In the rows, 128 means zero.
Each path below is one point turned by a fixed rotation once a step. After each direction that follows a path, write how fast that rotation turns it, in degrees each step (0 if it stays still).
Each turn is a multiple of 5 degrees from 10 to 175, or 0.
Each row of a path follows its step; steps can be skipped.
Path 1:
step 6: [127 124 141 126 123 133 114 126 135 127 124 125 131 130 134 132 122 127
 141 138 129 138 132 140 131 134 125 135 129 142 127 130 133 129 128 135
 121 123 124 126 135 110 125 130 132 120 121 136 124 139 123 128 122 139
 128 128 130 132 125]
step 7: [117 131 116 133 126 136 125 120 127 120 126 132 127 130 125 124 122 127
 132 145 125 127 129 123 142 122 141 134 129 135 119 123 127 119 125 119
 122 138 127 118 116 131 128 123 125 126 124 128 129 128 125 129 131 137
 124 130 128 139 112]
step 14: [136 131 127 135 131 128 118 125 143 121 119 123 118 127 140 128 129 126
 120 130 132 129 134 127 136 141 138 133 132 133 121 118 122 125 128 132
 118 123 123 130 124 120 137 143 127 130 132 130 124 115 133 131 129 123
 137 121 124 137 127]
step 19: [119 126 142 119 122 127 121 130 130 126 126 125 138 118 132 126 126 116
 134 140 132 130 132 130 125 126 137 122 133 120 132 123 135 124 129 118
 128 131 121 116 135 131 131 130 128 132 139 123 128 136 135 123 126 135
 120 131 131 132 109]
step 20: [125 129 119 119 127 122 127 117 117 125 120 133 135 128 120 124 137 131
 131 133 134 124 128 127 123 116 135 136 137 132 129 130 119 118 145 124
 124 130 129 136 126 124 124 124 114 131 134 116 128 123 124 119 125 128
 121 116 119 127 125]
step 21: [137 120 120 123 118 111 123 125 134 127 127 120 134 137 137 135 131 135
 126 124 137 126 127 122 116 123 124 126 131 138 128 127 136 133 121 127
 126 120 130 129 125 124 139 125 127 128 124 117 122 119 136 122 123 125
 133 141 119 127 121]
step 22: [120 131 137 142 126 134 121 121 125 133 131 129 125 134 135 134 129 125
 139 130 130 133 128 131 124 122 127 127 121 134 118 117 125 119 127 134
 120 118 131 130 138 121 136 116 136 115 136 133 128 124 133 136 119 114
 127 128 121 130 130]
step 27: [129 113 120 123 132 126 127 121 128 113 113 135 120 119 126 133 127 116
 126 133 117 128 134 134 134 116 130 128 144 129 127 128 132 121 121 132
 127 132 125 132 133 125 128 136 130 130 140 132 122 130 132 131 139 131
 130 121 126 126 124]
step 28: [115 124 121 128 130 108 131 115 127 131 135 124 130 124 128 121 129 128
 135 124 132 113 128 125 121 122 127 127 123 127 123 131 130 127 129 131
 126 135 128 138 125 140 131 140 135 131 143 118 124 128 122 134 128 141
 123 135 130 129 124]
Directions:
[132 127 131 129 130 129 128 125 130 130 127 127 128 130 131 126 130 128
 129 127 128 129 128 130 129 129 130 127 129 130 129 127 127 124 128 126
 129 130 126 129 130 128 128 129 130 127 132 129 128 131 130 129 132 129
 129 129 129 128 129]	85
[129 128 128 128 126 127 129 131 130 126 129 127 126 128 127 130 130 131
 128 130 127 126 126 131 131 130 128 130 129 126 126 127 129 127 126 125
 128 128 129 131 127 126 124 127 129 129 130 128 127 127 128 125 130 127
 123 128 125 130 129]	110
[129 129 129 127 128 124 129 131 129 127 126 127 132 129 128 130 127 129
 127 128 128 129 127 130 127 131 129 124 130 129 128 130 126 129 126 128
 130 127 129 130 126 126 131 127 127 128 128 129 131 129 125 130 127 130
 126 130 129 125 127]	140
[126 127 126 130 128 129 126 131 128 129 127 129 132 124 129 128 129 128
 125 127 128 130 128 131 128 129 128 129 127 128 124 129 127 129 126 127
 127 128 126 125 129 129 129 131 125 126 129 127 127 129 130 126 128 128
 128 131 126 129 129]	145
[131 129 126 127 128 127 128 127 128 126 127 129 132 126 127 130 128 127
 129 128 130 128 124 126 126 128 128 131 127 126 127 126 129 129 129 127
 129 129 128 130 129 127 129 123 128 126 131 125 129 131 129 128 127 127
 128 129 132 131 127]	35
